One vector is turned by the same rotation once a tick. Each row is the vector after some number of ticks, and that number follows the row.
The counts run from 0 to 396.
[ 15.9 -27.6  -3.3  27.3   7.8  40.3   7.6  35.3  -0.6   9.9  -5.0  -2.0
  -6.0 -48.2  -5.9 -17.4 -13.1  40.1   6.6   2.4 -50.4 -36.7  10.4  12.5
 -18.8   4.2  10.1   1.0  12.4   6.3   6.3 -15.2 -16.6  23.9   0.2   8.9
 -16.1  23.6  15.9 -17.2  10.3  26.1  24.0 -11.0   0.4  15.2  17.8  10.5]  179
[ -7.7  -2.2  12.0   1.0  34.6  25.8  27.5   2.5   0.3  20.8  14.6  -5.8
   4.6  -3.5  31.1  -3.6 -20.4  48.3   0.8  19.1 -53.7 -21.8   5.6 -13.1
   7.4  -1.2 -10.6   4.0  12.9  14.5  -5.5  22.2   0.3   7.3 -11.0  -8.3
   7.9  51.0  18.0  -3.4  -4.5  34.0  24.3 -18.8   7.3 -13.5  -7.5  -3.8]  66
[  3.2 -44.5  -5.6  57.2  20.0  11.8  15.1   9.8  11.9  29.6  -0.3   5.8
  -9.0  -1.0  23.8 -10.1 -21.8  48.6  -2.9 -11.4 -34.4  -8.5   3.6   1.0
  -1.2  14.4  18.9   1.4   2.4  -4.2 -21.4  -6.1   3.8  20.1  -4.9  10.2
  13.1  24.7   6.2  -7.8  12.1   1.2  26.2  -6.2  34.9   5.1 -30.9   7.8]  21
[ 13.1 -28.5 -14.2  38.6  33.0  24.6  12.3   6.4   4.0  34.1   1.7 -16.6
  -5.9 -20.2  25.7 -21.3 -19.2  33.2  -0.3  -8.0 -35.4 -25.7  24.6  -4.2
   3.9   8.7  17.7  -0.6  -4.7  15.4  -5.8  -7.3  -3.4   9.6  -5.3   7.8
  -2.5  40.2  21.7  -6.3   2.8   1.0  37.1  -1.6  40.5  10.7 -32.1  -6.9]  364
[ -9.1 -11.3  11.8  31.8  22.6  -1.5   3.2  16.8  -8.4  -0.9   1.3  -9.2
   2.0  -3.2  17.8 -32.9   6.4  62.6 -30.5  -9.1 -47.8 -20.6   7.8  -9.9
  -1.2 -10.2  25.9  -1.8  17.9 -10.9 -19.0   8.8  -6.9  32.9  -1.0   9.1
   0.9  24.7  10.0 -11.7   3.9  14.0  52.0 -17.8   4.1  -4.4 -17.1  -3.7]  337
[ 10.4 -13.1  -1.1  17.8  29.3  30.9  18.0   6.2   2.2  37.8  19.8 -14.2
  -8.9 -14.0  33.2  -0.8 -38.9  26.1  12.9   3.9 -53.1 -19.7   6.7 -11.6
  -3.0   5.5  -0.3  -2.0  -2.7  30.8  -3.5  14.9   1.0 -12.5 -16.9   0.3
  -1.1  46.3  34.3  -7.6  -6.2  18.7  14.3  -0.8  23.5  -2.5   7.3   7.1]  71
[  6.3 -18.7  16.3  32.2  18.9   9.8  12.4  16.1   8.4   6.7  -5.3   5.1
   0.4 -24.3 -10.8 -36.6 -14.1  19.8  12.1 -12.8 -46.2 -17.7  -9.7  -2.6
 -45.8  15.8  -0.6   9.5   8.2  -9.9   1.6 -15.8 -26.2  18.0  -7.5  13.7
   4.9  16.5  11.6 -16.5 -10.0  32.0  61.3  -7.4   0.6  -8.4 -20.0  -4.3]  237
[  8.4 -14.8  23.9  41.7  25.6  -0.3  29.0   5.5   4.9   4.0  29.2  -2.1
  -6.2   7.8  23.0 -21.5 -18.8  29.2   8.0 -11.6 -51.3  -4.6  -9.8 -21.1
  -4.7   1.3  13.1  -0.3   5.4   7.2 -13.6   9.4   5.5  -5.3 -18.2   4.2
  -3.7  40.5  13.1 -11.5  -2.4  28.9  49.8  -1.8   9.5 -22.6 -24.8   5.9]  13
[-16.7   3.2  -0.2  28.7  25.7  12.7  17.7  22.6  -5.7 -13.7 -18.2  18.4
  10.9  -5.7  16.8 -22.9 -10.9  55.4 -25.6  -8.9 -56.3 -15.2   9.2  -3.6
 -11.9 -12.2  30.7   0.5  18.4  -4.9 -16.7  28.7 -16.0  22.5  -9.7  13.6
  -3.9  19.2   7.3  -7.1 -16.0  24.8  28.9 -20.4  -4.7 -14.2   8.7   4.9]  217
[  1.6   8.9   9.5  48.4  29.3  -0.1  -3.9  -3.5   3.5  -1.0  15.3  -0.8
 -16.6  -5.0  24.3 -46.4 -42.9   5.0   5.7 -21.0 -48.1  -5.4   0.7 -20.2
 -19.8  -4.1   4.6   7.0  -8.1   1.2  -8.0   2.5 -19.9  -1.9 -18.8  12.5
   3.1  15.8  29.0  -4.8  -2.4  13.9  55.7 -16.1  11.6 -15.8 -14.5   6.1]  325
[  3.8 -37.4  -1.2  56.3  31.1  21.0   1.1   6.0  11.7   2.8   1.0  12.4
  -3.8  -0.8   6.4 -18.1 -15.5  61.2 -20.6  -6.3 -46.0 -24.3   9.8   3.1
   0.6   7.9  18.5  12.1  11.4 -10.0 -12.6  11.7   3.7  30.9   4.3  -0.8
  20.0  20.4   2.1  -9.4  13.2  11.1  31.2 -10.2  21.2   7.4 -20.4   7.1]  25
[-15.3  -2.4   5.4  27.1  26.4  38.4  33.3  14.5   6.6 -10.0  -3.9  -7.0
   7.8 -13.6   9.1 -36.5  -2.5  41.7  -8.2 -24.5 -56.2 -14.9  27.8 -12.8
  -5.5  -0.8  19.7   7.6  -1.9  -4.0  -1.6 -15.6 -18.1  28.5   0.2   3.5
  -0.4  31.5   9.6  -4.0   1.5   8.7  47.5 -15.1   2.4  -2.5 -12.5 -12.9]  270
[ -3.4 -22.8 -16.6  42.6  10.4  37.6  -4.0  11.5  16.4   2.2   4.1  20.8
  -5.3 -24.2  17.2 -10.4 -43.9  52.0  -5.9   9.9 -47.9 -32.5  11.5  17.8
   8.4   2.2   1.3   7.3  -5.2   8.4  -5.2   9.5   3.2  21.5  -1.4   7.3
  14.5  10.0   6.3  -8.3  20.6  12.6  -0.7 -25.0  11.2   3.7   8.3  27.2]  91
[  3.3 -24.2   4.8  26.7  36.0  32.0   5.7  17.4   0.6  -5.6  -1.4   9.1
   0.3 -28.4 -18.1 -36.9  -9.4  39.3 -15.3   2.5 -52.1 -40.6  16.5  12.1
 -11.8  -3.0   1.5  26.1  -8.1  -3.3   1.2  -1.4  -5.8  21.9   6.0   5.7
   8.9   2.4  14.3  -7.2  -9.2  33.2  39.4  -0.9   2.1   9.6  -7.9  10.0]  148
[ -6.1   7.3   9.8  20.9  25.7  13.3  14.7  11.7  -5.4 -10.3  18.2  11.7
   1.4  -5.4  23.9 -25.2 -34.2  35.7 -11.2   7.6 -61.6 -24.6   6.5  -5.4
   5.4 -17.4   6.2  11.6   0.1  19.2 -14.8  29.8   3.6  -1.6 -18.0   0.9
   0.0  20.3  21.5 -11.1  -3.5  46.5  29.9 -16.2  -3.5 -19.9  16.9  14.2]  98
[ 10.1 -10.0 -19.7  44.0  26.1   5.4 -13.2  -4.7   3.4  17.8  -8.4  18.6
 -19.1 -18.8  29.5 -19.4 -53.6  27.2  -1.4   2.0 -36.4 -28.4  12.2  -3.6
  -8.8  13.1  -0.9  -2.6  18.7   5.5   2.0  25.4 -16.9   9.6 -16.9  13.6
   4.1  28.7   6.0  -6.4  11.3   4.4  39.6 -33.0  27.8   0.3  11.9  13.2]  312
[  0.3  -2.4  -0.4  41.0   7.1  12.8  19.4  29.8  13.2  18.5  14.6   0.2
  -2.2 -11.9  44.1  -5.3 -41.0  51.0   5.1 -14.1 -56.4   6.0  -4.0 -13.7
  -7.2 -14.5  10.6   1.3 -13.7  18.2 -27.3  -4.7   1.6   4.1 -15.9  14.4
  -0.7  15.2  40.2  -9.6  -8.8  26.5  11.6  -3.2  16.4 -13.5   4.6  11.4]  106
[  7.2 -18.1  -3.6  51.5  22.1  -2.4  -1.0  22.4  -5.3   5.8   6.6 -15.8
 -14.2 -12.8  24.7 -24.4 -15.9  54.3 -17.7 -16.6 -46.0  -6.9  11.7  -5.2
  -1.7 -11.2  29.9  -1.9   0.6  -0.2 -18.6  -1.2  -8.6  18.9  -8.8  17.1
  -5.8  12.5  19.5 -20.6   9.7  -0.9  45.3  -9.3  24.2   2.2 -13.6   2.1]  333
[  4.9   7.9 -14.8  18.1  25.4  25.9 -17.4  13.2  -9.9  10.4   0.7 -11.0
 -17.0 -31.2  23.9 -13.3 -25.4  43.3  -3.3  -2.2 -57.6 -24.6  19.3   0.4
 -13.4  -2.8   3.1  -4.8  26.0   9.4   8.7  13.3 -19.7  22.0   1.6   2.5
  -1.5  20.8  12.9 -17.2  16.4   1.2  27.1 -35.0  -0.1  15.4  30.7   0.7]  281
[ -0.1 -15.5   6.7  21.1  27.6   1.7 -18.3  11.6  -3.0  -7.9   7.6  -2.0
  -3.3 -15.9  11.0 -37.7 -16.0  44.1 -17.6   6.3 -49.9 -30.7  -1.2   3.7
 -13.1   5.2  -4.3  11.8  19.7 -16.3  -3.3   2.6 -16.6  32.3  -3.2   5.3
   9.4  12.4   4.3 -12.7   8.1  22.7  61.5 -26.7   1.1  -6.6 -20.3  -1.7]  339
[ -9.5  -6.8   3.5  16.8   7.1  37.5  37.4  25.0  14.3  24.4  -1.7  -8.4
   9.3 -24.6  20.1 -14.6 -22.8  39.6  16.2 -16.8 -58.0  -1.4   6.1 -13.3
 -21.9   8.9  -5.7   4.0 -12.3  13.4  -4.9 -28.1 -12.6  19.6  -7.9  12.0
   2.0  36.6  23.4   0.3 -12.1  25.8  19.5  -4.8  11.6  -7.1  -3.4  -7.4]  172
[-14.2   6.8   7.4  43.4  14.5  21.3  37.6  21.7  12.0   2.5  -9.8  21.4
   8.9 -14.8  14.2 -37.9 -27.7  17.4  11.0 -26.3 -43.2 -16.4  12.3 -22.4
 -14.9   1.2  23.8   1.8 -15.6  11.8 -19.5  -2.9 -17.2  -4.7 -19.0  20.8
  -2.9  28.9  17.1  -0.1 -11.5  27.9  38.9 -10.5   7.7 -18.6 -10.2   6.9]  204
[-15.4  -1.1 -25.3  17.0  18.3  35.1  -0.2  12.2   3.6  16.3 -17.8  -5.6
  -4.1 -27.8  25.1 -10.0 -24.5  50.0  -6.6  -5.8 -47.3 -15.4  16.5  -4.8
 -10.2  13.0  -0.6   0.6  13.6   6.2   5.9  -6.1 -21.4  42.9   4.1   9.4
  12.3  27.5   6.5   2.6   7.2  -8.9  23.1 -46.2  16.2   7.2   8.1  -2.1]  278
[  2.4   5.2  10.6  11.0  19.3  40.5  13.8  14.7   3.7  -1.0  15.9  -7.9
  -5.9 -33.5   3.8 -20.7 -22.8  30.6  12.7  -7.8 -75.5 -10.3   8.4 -10.8
 -31.6  -8.4 -13.6  15.4   2.2   0.5   4.2  -8.0 -16.8   9.1   1.6  -9.1
  10.3  14.7  25.9  -4.7  -6.2  37.0  33.4   1.4 -20.9  -4.5  12.1   2.2]  166
[ 26.4 -14.3  14.8  25.0  36.9  12.3 -18.7   2.1  -3.2  20.4  31.1 -23.1
 -24.0 -16.5  14.4  -7.0 -23.4  36.7   3.8 -10.6 -61.1  -8.7   7.3  -5.0
 -26.0  -1.4  -0.5   2.1  22.0  -4.0   4.5  22.9  -5.0   0.9  -1.6 -16.8
   2.9  22.0  17.3 -22.5  11.6  12.4  49.4   4.6   1.1   6.5   0.1   1.7]  352
[  7.5 -21.2   6.6  47.0  -0.8  19.8   4.5  28.2  15.2   8.1  18.6   7.2
 -10.4 -20.8  20.4  -2.4 -29.4  57.4  11.4 -13.5 -66.2   2.2  -9.8   1.5
 -19.9  -5.2   7.5   7.3  -3.5   0.9 -15.1 -13.7   5.1  20.6   2.7  10.6
   6.1  -1.4  21.5 -15.8  11.8  18.5  15.0   0.2   4.3  -6.2   2.7  17.8]  109
[ 27.4  -8.3  14.2  39.3  22.2   1.8   2.4  21.0   5.1   4.0   5.8  -8.4
 -14.7 -27.5   4.1 -18.5 -16.8  31.0   3.2 -20.3 -66.5  -9.6   0.5  -4.7
 -47.2  -5.9  12.2  -0.5  17.3  -2.9  -2.5  -1.9 -16.3   3.9  -1.8   2.6
  -7.1   5.1  20.8 -22.1  -4.5  24.2  53.3   4.6  -0.2   7.3   9.8   5.6]  232
[  0.4 -24.2  -3.2  57.8  12.0  11.8 -12.5  19.3  13.8   7.5   8.4  -7.4
 -14.6 -17.6  30.5 -16.8 -33.0  43.4   3.2 -26.2 -50.7   3.0   4.1  -6.4
 -23.6   3.4  10.8   5.6   2.6 -11.1 -11.7 -19.7 -11.8  31.9  -0.2  17.6
  14.5   7.0  14.8 -10.7  16.4 -13.5  32.9 -14.9  21.3   7.7 -18.1   4.5]  331
[-13.4  17.3  -0.1  14.2  26.7  -7.0   8.9   9.8  -8.9   7.1 -16.0   5.7
   5.9 -14.8  33.9 -20.3 -38.8  36.0 -12.5  -7.6 -58.1  -4.2   4.8 -12.1
 -23.6  -2.2   5.9   2.0  10.2  10.5 -16.4  19.7 -22.6  11.1 -21.9  10.5
   0.2  22.9  20.8  -4.1 -25.7  32.0  40.2 -20.3   3.0 -18.4  10.8   3.3]  222
[ 13.0 -27.2   1.8  30.2  34.4  20.1   4.4  -1.3   8.9  34.5  15.5 -22.9
 -14.9 -22.5  12.6 -32.0 -39.1  15.6  14.2  -3.8 -32.5 -26.5   4.8  -6.3
 -18.7  16.9 -12.1   7.6  -5.0   5.9   6.9 -13.5 -10.8  10.8 -10.8   7.1
   7.0  30.0  17.7  -5.1   5.1   7.7  53.6 -10.3  20.9  -0.1 -33.3   1.3]  361
[  0.4 -29.2  -5.3  29.7  14.9   1.5  -3.1  11.9  11.4  29.2 -18.3  14.6
   1.5 -28.4  15.1  -1.6 -36.8  53.7  -0.3  14.6 -47.4 -23.4 -14.4  13.1
 -21.1  19.6 -12.4   7.3  11.4   5.0 -10.9   5.5  -9.0  31.6  -7.2  11.7
  15.6  20.9  14.0  -8.8 -11.1  31.3  10.4 -24.8  22.9  -6.0  -3.4  15.8]  122
[  0.0 -31.0  -4.6  37.9  34.4  37.3  12.3   7.8   4.2  18.7  -2.0 -12.2
  -9.7 -12.7  13.9 -14.4  -3.8  55.8 -18.6  -0.9 -45.9 -31.9  28.9  -0.7
  11.4   1.7  29.6   1.7  12.9   7.0  -4.4   8.3  -0.5  20.0   3.6  -5.8
   5.0  35.1   6.0  -8.4  13.9  -6.6  26.4  -2.8  27.5  13.8 -17.5  -1.1]  368
[ -0.5   9.7  -5.2  18.6  22.7  -2.9  -9.7  10.2  -6.7   9.9  -2.6   5.4
  -4.1 -25.0  29.3 -15.3 -50.6  30.2   0.1  -5.4 -54.8  -6.7  -3.2  -9.7
 -30.2   7.4 -12.1  -2.0  11.2   8.5  -8.5  18.5 -23.8  11.6 -23.0  13.9
   4.2  11.5  24.4  -8.3 -24.5  30.0  43.3 -21.2   3.1 -11.7  18.0   9.9]  223
